(in the rows, 128 means zero)
Where one turn sends some rows of the set: a few examples, then the rows asked
lefal: [111 132 125 115 120 164 147 120 137 129 160 130 130 125 112 130 184 132
 177]
bolad: [133 125 131 118 104 164 162 148 138 130 139 112 116 133 138 137 179 135
 108]
Dasip: [124 123 111 113 116 163 150  95 135 136 130 133 126 118 121 142 149 124
  79]
mir: [114 131 109  74 124 159 154 139 111 135 121 127 128 131 116 144 163 102
 137]
div: [110 124 103 101 124 139 148 135 143 133 153 127 128 119 114 122 112 122
 104]
Nikof: [120 112  96 129 122 164 136 116 153 113 133 132 126 122 113 131 200 136
 113]
bas: [118 134  91  73 131 132 150 121 111 130 122 132 126 123 110 135 143 124
 122]
Nuso: [120 109 137 120 132 146 164 108 120 110 149 129 128 120 111 151 171  97
 159]
Laguf: [121 120 101 106 121 119 147  97 146 112 149 111 116 124 115 121 184 116
 160]
Sofu: [143 149 114  81 116 157 149 106 142 116 144 137 149 140 111 131 151 113
 113]
nok: [133 122 117 134 100 150 124 150 149 148 141 118 141 115 130 125 166 112
 112]
Gadi: [108 149 112  95 139 144 152 107 143 117 151 136 131 124 111 141 135  89
 145]
mekid: [134 136 109  91 128 145 158 121 127 130 133  83 155 133 110 139 158 137
 142]
gemu: [117 131 132 111 161 145 132 117 136 138 160 137 133 112 126 127 156  99
 144]
Dopat: [120 145 139 108 124 116 150 116 130 120 145 132 127 129 126  94 166 127
 146]
Pavaf: [151 140 123 101 131 135 163 108 143 113 132 109 119 124 117 112 148 125
 152]
topef: [115 125 103  98 124 159 147 104 106 120 132 127 129 121 117 139 160 124
 176]
ked: [118 124 119 122 127 138 153  99 132 115 166 141 135 118  80 111 158  99
 121]
Buz: [116 120 120 126 115 125 148 128 144 113 140 148 115 108 110 128 200 125
 139]
gamek: [107 122 121 128 104 135 134 140 152 142 110 129 120 143 109 109 157 118
 117]
Pumat: [116 114 102 130 122 154 130 125 104 117 146 121 109 133 118 123 175  90
 143]
zag: [115 118 114 115 123 169 136 112 109 163 145 136 137 131 111 138 163 142
 101]
Lenup: [136 121  97 108 106 150 162 141 135 109 146 113 110 127 129 117 154 151
 121]
Dosar: [149 134 104 103 136 164 144 127 128 133 133 101 135 137 116 157 139 131
 139]
Kug: [106 122 115 116  96 139 163 112 142 137 123  95 136 120 117 137 150 145
 103]
kuzik: [127 125 132 115 122 129 133  97 137 138 142 133 125 139 105 120 139  91
 151]
Seta: [112 128 120 137 133 107 120 124 142 151 137 125 121 126 105 120 165 116
 133]
nis: [122 131  97 138 122 141 143 130 110 140 146 126 131 122 120 121 193 125
  97]
sus: [128 103 129 124 106 134 142 128 145 115 145  94 140 108 106 110 155 112
 154]
rom: [107 121 123 130  99 145 162 139 136 147 148 141 154 105  92 128 170 124
 108]
sameg: [ 92 128 116  94 107 130 149 134 155 143 150 119 143 114 120 129 156 129
  97]
zafu: [130 143 109  82  99 151 167 127 146  99 139 131 140 129 110 149 146 129
 133]
giga: [123 119 145 153 125 147 129 118 134 127 149 143 143 121 110 152 167 117
 140]
pem: [108 114 106 112 101 173 159 134 135 143 117 114 105 123 126 153 164 118
 112]
Badib: [ 98 106 135 140 139 146 150 124 127 127 129 126 158 117 108 145 158 121
 107]
lidok: [113 109 101 116 126 180 154 130 105 128 158 132 130 123 112 147 141 141
 125]

bolad turns into sameg
zafu turns into bas
Badib turns into Nikof
Where do these go?
gemu turns into lefal
nis turns into nok
div turns into lidok
Seta turns into giga
sus turns into ked
Sofu turns into mir
Pavaf turns into Gadi
kuzik turns into Nuso
pem turns into Kug

Where one turn sends some rows of the set: a few examples, then the rows asked
Meba: [124 127 134 120 125 125 135 119 125 133  91 131 136 122 117 187 146 136
 140 126 145 112]
beg: [131 146 126 131 122 137 124 120 136 118 127 138 132 153  89 107 142 137
 130 123 119 154]
lal: [121 149 126 137 117 124 120 123 129 112 122 139 131 149  94 105 138 132
 131 125 130 160]
bavus: [137 165 140 138 111 132 128 106 137 127 140 121 133 128 166 153 137 123
 132 131 133 114]
tetef: [122 140 116 137 115 127 129 157 124 115 125 127 144 144  96 107 109 132
 135 126 148 102]
Reg: [105 117 116 121 118 120 110 111 101 160 139 131 136  99 119 138 132 137
 130 131 144 112]
zifi: [131 149 136 129 115 130 131 119 130 119 130 145 136 145  95 102 140 133
 118 120 127 158]
tugu: [123 143 127 131 107 126 139 151 121 119 130 138 156 131  94 108 103 120
 132 115 139 106]
Lopif: [126 161 133 152 115 121 137  99 131 124 131 126 121 137 160 160 131 125
 141 134 132 120]
ronel: [142 137 119 139 121 131 150 149 111 136 129 135 134 136  87 115 107 139
 121 127 148 119]
tid: [120 131 148 109 114 119 122 127 129 125  98 128 154 112 126 174 153 123
 134 126 153 107]
Fatus: [100 109 125 126 105 130 110 104 130 151 141 143 146 126 117 141 124 130
 133 118 117  83]
kozep: [136 133 117 143 123 133 138 152 127 126 123 136 132 156  90 112 110 140
 122 127 148 100]
Zela: [ 92 113 126 138 102 101 104 111 115 142 127 139 130 117 124 126 132 127
 119 135 154  96]
mafaz: [122 154 125 124 119 137 123 124 128 117 129 140 143 142  94 106 139 136
 130 117 121 161]
pab: [120 166 128 147 116 129 129 107 129 126 131 129 128 138 168 161 134 131
 140 131 128 116]
saluk: [109 110 109 130 125 134  98 109 124 152 137 124 127 128 115 141 137 149
 138 137 132  93]
mogiv: [135 162 136 141 115 128 132  99 134 128 141 118 123 130 161 159 137 122
 141 138 135 122]
raliv: [129 124 153 117 114 122 136 113 136 130  98 136 147 117 118 183 145 124
 134 124 140 104]
sipa: [117 128 139 128 117 116 131 125 129 126  82 140 138 133 125 181 148 136
 123 126 153 104]
vozut: [118 149 129 135 115 131 124 123 136 114 126 148 140 155  97 106 135 132
 127 113 116 151]
gusem: [116 105 132 138 106 119 127  97 122 161 136 150 130 131 117 137 131 134
 106 131 135  95]
godi: [122 169 134 141 112 129 126 112 128 128 135 128 133 131 172 155 137 129
 128 126 137 120]
Guna: [116 132 140 116 116 130 120 126 139 125  91 133 152 132 130 179 148 135
 132 120 143  95]
lag: [135 138 122 129 119 137 151 147 115 130 136 137 149 126  85 119 102 128
 131 117 136 113]

Lopif turns into pab
kozep turns into tetef
mafaz turns into zifi
Where do these go?
Zela turns into Fatus
raliv turns into Meba

